0: [6 5 7 6 6 4 5 5 4 6 8 9 4 6 8 6 4 4 5 5 5 9 3 5]
1: [6 6 6 6 8 4 6 9 4 3 6 4 5 9 6 7 4 4 6 9 7 4 9 3]
2: [4 5 8 4 5 4 3 4 4 4 9 8 4 8 7 5 4 4 6 5 6 8 4 3]
3: [8 5 5 5 4 5 6 5 4 3 3 7 4 3 5 5 4 5 2 3 5 3 3 7]
4: [3 3 2 1 3 4 2 2 4 3 2 3 4 3 1 2 4 6 1 3 2 3 2 4]
5: [6 5 5 5 4 5 7 3 4 4 3 3 5 3 3 6 4 4 5 3 5 3 6 5]
6: [3 3 2 1 3 4 2 2 4 3 2 3 4 3 1 2 8 4 1 3 2 3 2 3]
7: [3 5 2 2 3 6 4 2 6 3 2 3 4 3 2 3 4 5 2 3 2 3 4 8]
8: [8 4 7 6 6 6 7 8 5 3 5 3 4 4 5 7 4 4 8 6 9 4 8 3]
9: [7 8 7 5 6 4 5 7 4 4 7 7 4 6 7 7 4 4 3 7 5 5 6 5]
10: [4 3 5 5 3 4 3 3 4 5 4 3 4 3 3 5 4 4 6 4 5 5 4 3]
11: [4 5 6 7 5 4 6 7 4 6 7 6 4 5 7 5 4 4 7 6 6 7 5 3]
12: [3 3 2 1 4 4 2 2 4 3 2 3 4 3 1 2 9 4 1 3 2 3 2 3]
13: [3 3 2 1 3 4 2 2 4 3 5 3 4 3 4 2 4 4 3 3 2 7 2 3]
14: [5 5 5 5 6 4 2 4 4 5 5 5 4 5 4 5 4 4 3 5 4 5 4 3]
15: [3 4 2 3 3 5 2 5 4 3 2 3 4 5 2 4 4 4 3 6 5 3 8 3]
16: [3 3 2 1 3 4 2 2 4 3 2 3 4 3 1 2 7 4 2 4 2 3 2 3]
17: [3 3 2 3 3 4 3 2 4 6 2 3 4 3 2 3 4 4 2 3 2 4 3 5]
18: [6 4 6 6 3 7 9 4 4 5 2 3 4 3 3 7 4 4 7 3 7 3 7 5]
19: [5 4 4 8 3 5 7 3 4 8 3 4 4 3 6 5 4 7 5 4 3 5 4 7]
20: [3 4 2 4 5 7 6 3 4 3 3 3 4 3 3 3 5 4 3 3 2 4 5 4]
21: [7 4 5 6 9 5 5 8 4 3 6 5 5 6 6 5 4 4 6 7 8 4 5 3]
22: [3 3 2 1 3 4 1 2 4 3 2 3 4 3 1 2 5 4 1 4 2 3 2 3]
23: [7 7 7 8 6 4 8 8 4 8 8 7 4 5 9 7 4 4 7 7 6 8 7 6]
24: [7 7 6 8 4 7 8 6 4 8 4 6 4 3 7 7 4 6 6 3 6 6 6 8]
25: [3 3 2 3 3 4 3 2 9 4 3 3 4 3 3 2 4 6 3 4 2 5 3 6]
26: [6 5 4 3 6 4 3 5 4 3 4 2 4 4 3 5 5 4 2 7 5 4 6 3]
27: [5 3 4 4 3 6 4 4 4 5 3 3 4 3 2 5 4 4 6 5 6 4 4 3]
28: [3 3 2 1 3 4 2 2 5 4 2 3 4 3 1 2 4 7 2 4 2 3 2 5]
29: [3 3 5 4 4 7 5 6 4 4 5 5 6 4 5 3 4 6 6 3 5 4 4 5]
30: [3 7 4 2 3 4 4 2 4 6 4 6 4 3 4 4 4 4 1 3 2 5 2 7]
31: [6 5 5 6 4 7 7 5 4 6 5 6 4 4 6 5 4 5 5 4 5 5 6 5]
32: [3 3 2 2 4 4 2 4 4 3 5 4 5 3 4 2 4 4 2 3 2 6 2 3]
33: [9 6 6 7 4 6 7 6 4 6 5 4 4 3 5 8 4 4 6 7 8 4 8 4]
34: [3 3 2 2 4 4 2 2 4 3 2 3 4 3 1 2 8 4 2 3 2 3 2 3]
35: [3 3 2 1 6 4 2 5 4 3 4 3 6 5 2 2 6 4 2 3 2 3 2 3]
36: [4 4 4 5 3 6 5 3 4 4 3 5 5 4 4 3 4 5 4 3 3 4 3 4]
37: [4 3 4 5 5 4 6 6 4 5 5 5 6 4 5 4 4 4 6 4 5 6 4 4]
38: [3 4 4 6 5 4 4 6 4 5 7 7 5 6 8 3 4 4 5 3 2 8 3 3]
39: [4 4 7 3 3 4 2 2 4 3 4 9 4 4 3 3 4 6 3 3 2 5 2 6]
40: [3 3 2 2 3 4 2 2 4 3 2 3 4 3 1 2 4 4 2 3 2 3 2 3]
41: [6 8 7 5 3 4 5 5 4 7 6 6 4 6 6 8 4 4 4 7 5 6 7 4]
42: [3 5 5 6 4 5 6 6 4 5 7 5 6 5 7 5 4 4 6 3 4 7 4 4]
43: [3 3 2 1 4 4 2 3 4 3 2 3 4 4 1 2 4 4 1 9 3 3 3 3]
44: [3 3 2 1 3 4 2 4 4 3 2 3 4 3 1 2 5 4 2 5 3 3 2 3]
45: [5 3 4 5 3 5 5 4 4 5 3 3 5 3 3 5 6 4 5 4 5 4 5 3]
46: [3 3 1 1 4 9 4 3 4 3 2 3 4 3 1 2 5 4 2 4 3 3 3 3]
47: [7 7 8 8 7 5 7 9 5 4 6 7 6 8 7 8 4 4 7 5 6 5 7 3]
48: [8 7 8 7 7 4 6 7 4 6 8 6 4 7 7 8 4 4 7 8 8 6 9 3]
49: [5 3 6 7 6 4 5 7 4 3 6 3 7 6 5 6 4 4 7 5 8 3 8 3]
50: [5 6 6 4 4 4 5 3 5 6 6 8 4 5 6 5 4 7 5 3 4 7 4 7]
51: [4 6 5 3 5 4 3 3 4 6 5 5 4 4 4 5 5 4 3 5 4 5 4 6]
52: [3 3 2 1 3 4 2 2 4 3 2 3 4 3 1 2 6 4 1 5 3 3 2 3]
53: [4 6 5 5 5 4 6 6 4 6 5 4 4 6 5 7 4 4 5 6 5 5 6 5]
54: [3 3 2 3 4 4 2 4 4 4 5 4 4 3 5 2 4 4 2 4 2 6 2 3]
55: [3 3 3 3 5 4 3 2 4 3 3 4 5 4 3 2 7 5 4 3 3 4 2 4]
56: [3 3 2 1 3 5 2 2 5 3 2 3 4 3 1 2 4 7 1 3 2 3 2 6]
57: [5 6 8 6 3 4 7 6 4 6 7 6 5 5 6 8 4 4 9 4 8 7 7 4]
58: [3 3 2 1 3 4 2 2 4 3 2 3 4 3 1 2 4 4 1 3 2 3 2 4]
59: [6 9 5 5 3 4 6 5 4 8 4 4 4 3 4 8 4 4 3 7 4 5 6 6]
60: [7 6 8 7 4 6 9 6 4 6 6 6 4 4 7 7 4 5 7 5 7 5 7 6]
61: [5 4 4 4 5 4 4 5 4 4 4 5 4 5 4 4 4 4 4 5 4 4 5 3]
62: [7 9 9 7 6 5 7 7 4 5 8 9 4 8 8 8 4 4 8 6 7 7 7 6]
63: [4 5 7 5 6 4 4 5 4 6 7 6 4 6 7 5 5 4 6 4 6 7 3 5]
64: [6 6 7 5 6 6 6 7 4 3 6 5 4 7 6 7 4 4 5 7 7 4 7 3]
65: [3 5 3 4 3 6 6 4 4 3 2 5 4 3 5 3 4 6 2 3 2 3 2 7]
66: [7 5 5 8 5 7 7 7 4 5 4 3 8 3 6 7 4 4 7 5 8 4 6 3]
67: [3 3 4 1 3 4 2 2 4 3 7 6 4 3 4 2 4 4 3 3 2 5 2 3]
68: [3 3 3 2 8 4 2 5 4 3 7 3 5 8 4 2 9 4 5 5 5 3 2 3]

[3 3 5 7 9 4 4 8 4 3 8 4 7 8 8 4 7 4 6 6 5 6 5 3] 21 11
[4 3 3 5 6 4 4 5 4 4 5 3 4 3 5 4 5 4 4 5 4 5 5 3] 61 37
[5 6 7 4 3 7 8 4 4 4 3 3 4 3 3 8 4 4 7 4 8 3 8 5] 18 5
[4 4 5 4 3 4 4 3 4 5 4 6 4 4 4 4 4 5 5 3 4 5 3 5] 36 10
[5 4 2 2 3 4 4 2 4 5 2 3 4 3 1 7 4 4 2 3 3 3 5 3] 17 40
[4 3 4 5 6 4 4 5 4 4 7 4 4 4 6 3 5 4 6 5 6 5 3 3] 37 61
[7 5 5 7 5 7 8 7 4 6 5 3 4 3 6 7 4 4 6 8 8 4 8 3] 33 8
[4 4 3 6 3 4 4 2 4 8 2 3 4 3 3 4 4 7 2 3 2 3 3 7] 17 19
[7 8 8 6 3 4 7 3 5 8 5 9 4 4 6 7 4 8 5 3 4 6 5 9] 50 24
[8 7 9 5 4 4 5 5 4 4 7 9 4 8 6 7 4 4 7 4 7 6 6 5] 62 57
[7 7 7 8 3 7 9 6 4 6 5 5 5 4 6 8 4 4 7 3 7 4 8 6] 60 24
[4 4 4 4 6 4 5 7 4 3 5 3 5 5 5 4 5 4 4 6 5 3 5 3] 61 26
[6 4 5 6 3 7 7 5 4 6 3 3 5 3 4 7 4 4 7 3 7 4 5 4] 18 5
[5 6 5 4 3 5 6 4 4 6 3 3 4 3 3 7 4 6 5 4 6 3 6 6] 5 18
[7 7 7 5 3 5 8 6 4 6 4 3 4 3 4 9 4 4 6 8 8 3 9 3] 33 8
[3 6 4 3 3 4 5 2 5 6 3 5 4 3 4 4 4 6 2 3 2 4 2 8] 30 65
[4 6 7 7 3 4 7 4 4 9 5 6 4 5 6 8 4 4 8 3 6 8 5 6] 57 24
[5 6 5 4 3 6 7 3 4 5 2 3 4 3 2 7 4 4 5 3 5 3 6 5] 5 18
[3 3 2 1 3 4 2 2 4 3 2 3 4 3 1 2 4 4 1 3 2 3 2 5] 58 4
[4 5 4 4 4 5 3 5 4 5 3 5 4 5 3 5 4 4 4 6 5 4 7 4] 61 15
[5 4 7 7 6 4 6 6 4 5 8 7 4 5 8 5 4 4 8 4 6 8 5 4] 11 63
[5 9 7 5 3 5 5 5 4 6 5 6 4 5 5 8 4 4 4 5 4 6 5 5] 41 59
[3 3 2 1 6 4 2 4 4 3 3 3 5 6 2 2 5 4 2 3 2 3 2 3] 35 44
[8 6 7 7 3 8 9 6 4 6 6 6 4 3 7 7 4 5 8 4 8 5 7 6] 60 24
[5 4 6 7 3 4 5 3 4 6 6 9 4 3 7 4 4 8 5 3 3 7 2 7] 50 19
[4 4 3 5 6 4 4 5 4 3 4 3 5 4 4 3 6 4 4 5 4 3 4 3] 61 45
[3 3 5 5 6 4 4 7 4 3 7 3 6 6 6 4 5 4 7 6 6 3 7 3] 49 21
[3 3 2 4 4 7 6 8 4 3 2 3 5 3 2 2 4 4 3 3 5 3 6 3] 20 15
[3 3 2 4 4 4 2 2 4 3 3 5 4 3 4 2 4 4 5 3 3 3 2 3] 55 40
[4 5 4 7 3 5 7 4 4 9 3 3 4 3 5 6 4 5 3 3 4 5 4 6] 19 31
[5 7 4 4 3 4 4 4 7 5 3 4 4 4 3 5 4 5 3 5 4 4 5 7] 51 61
[7 4 5 8 3 4 7 2 4 7 2 3 4 3 4 6 4 4 4 3 3 3 7 5] 5 19
[3 4 2 3 4 6 5 2 4 4 2 3 4 3 2 3 5 5 3 4 2 3 3 7] 7 17
[5 6 5 4 3 5 6 4 4 4 3 6 4 3 5 5 4 5 3 4 4 3 4 7] 3 65
[4 3 7 6 4 5 7 7 4 3 7 5 8 6 7 5 4 4 9 4 8 5 7 3] 49 57
[3 4 5 3 4 4 3 3 4 4 9 8 4 6 7 2 4 4 4 3 3 8 2 4] 38 67
[6 4 8 6 8 4 2 5 4 3 8 7 4 8 7 5 4 4 4 5 5 6 5 3] 2 63
[5 7 6 7 6 4 7 9 4 7 7 4 4 7 7 8 4 4 7 8 7 7 8 3] 48 23
[3 3 2 4 3 5 4 2 4 3 2 3 7 3 1 2 4 4 4 3 2 3 3 3] 40 17
[6 5 7 7 7 4 4 6 4 5 6 5 4 8 6 6 4 4 5 7 7 6 7 3] 64 48
[5 4 5 5 6 4 4 5 4 4 4 6 4 5 5 4 4 4 5 5 5 4 4 3] 61 14
[3 3 2 7 4 4 4 2 4 3 2 3 6 3 5 2 4 4 5 3 2 3 2 3] 36 55
[3 3 3 3 4 4 3 3 4 4 3 4 5 3 3 2 4 5 4 3 3 4 2 4] 55 17
[3 5 5 4 4 4 3 4 4 4 6 7 5 5 6 3 4 4 4 3 2 7 3 4] 38 42
[3 3 4 3 4 4 4 4 9 3 4 4 4 4 4 3 4 6 4 4 3 4 3 6] 25 36
[5 5 4 5 3 6 7 3 4 4 3 3 4 3 3 6 4 5 4 5 5 3 6 7] 5 45
[4 6 5 5 5 5 7 5 4 6 6 6 4 6 6 6 4 4 5 5 4 6 6 5] 53 31
[5 5 4 4 3 7 5 5 4 3 3 3 4 5 3 5 4 4 5 6 7 3 6 3] 27 45
[3 3 4 5 5 4 6 8 4 3 6 3 9 3 6 3 4 4 8 4 6 4 4 3] 37 29
[5 7 8 4 6 4 3 6 4 3 8 9 4 9 6 6 4 4 5 5 5 8 3 3] 2 0
[5 8 6 3 3 5 4 5 4 4 5 4 4 4 4 7 4 4 5 6 5 3 6 5] 53 51
[5 6 6 7 3 7 8 5 4 6 5 5 4 4 7 6 4 4 6 3 4 4 6 5] 31 60
[5 5 8 6 3 4 5 2 4 7 5 8 4 4 5 6 4 5 7 3 5 6 4 6] 50 63
[3 3 3 3 4 5 3 4 4 3 3 3 6 3 3 2 8 4 4 3 4 3 4 3] 55 34
[7 6 5 4 5 4 4 7 4 3 5 3 4 4 4 7 4 4 3 9 7 3 7 3] 26 64
[6 6 6 8 3 5 8 6 4 9 5 7 4 4 7 8 4 6 7 3 5 7 5 8] 24 60
[4 4 4 7 4 4 6 6 4 6 6 5 5 5 7 5 4 4 5 4 3 7 4 4] 42 37
[8 7 8 8 6 4 8 7 4 8 8 8 4 6 8 8 4 4 7 7 7 8 7 5] 23 62
[7 7 7 8 5 4 7 7 4 8 8 6 4 5 8 8 4 4 7 8 7 9 6 4] 23 48
[7 6 5 4 3 5 7 2 4 4 2 2 4 3 1 7 4 4 3 4 4 3 6 7] 5 18
[3 4 3 6 3 4 4 2 4 9 2 3 4 3 4 5 4 5 1 3 2 6 2 7] 17 30
[7 3 4 6 9 4 4 9 4 3 5 3 4 6 5 5 4 4 5 8 8 4 6 3] 21 1
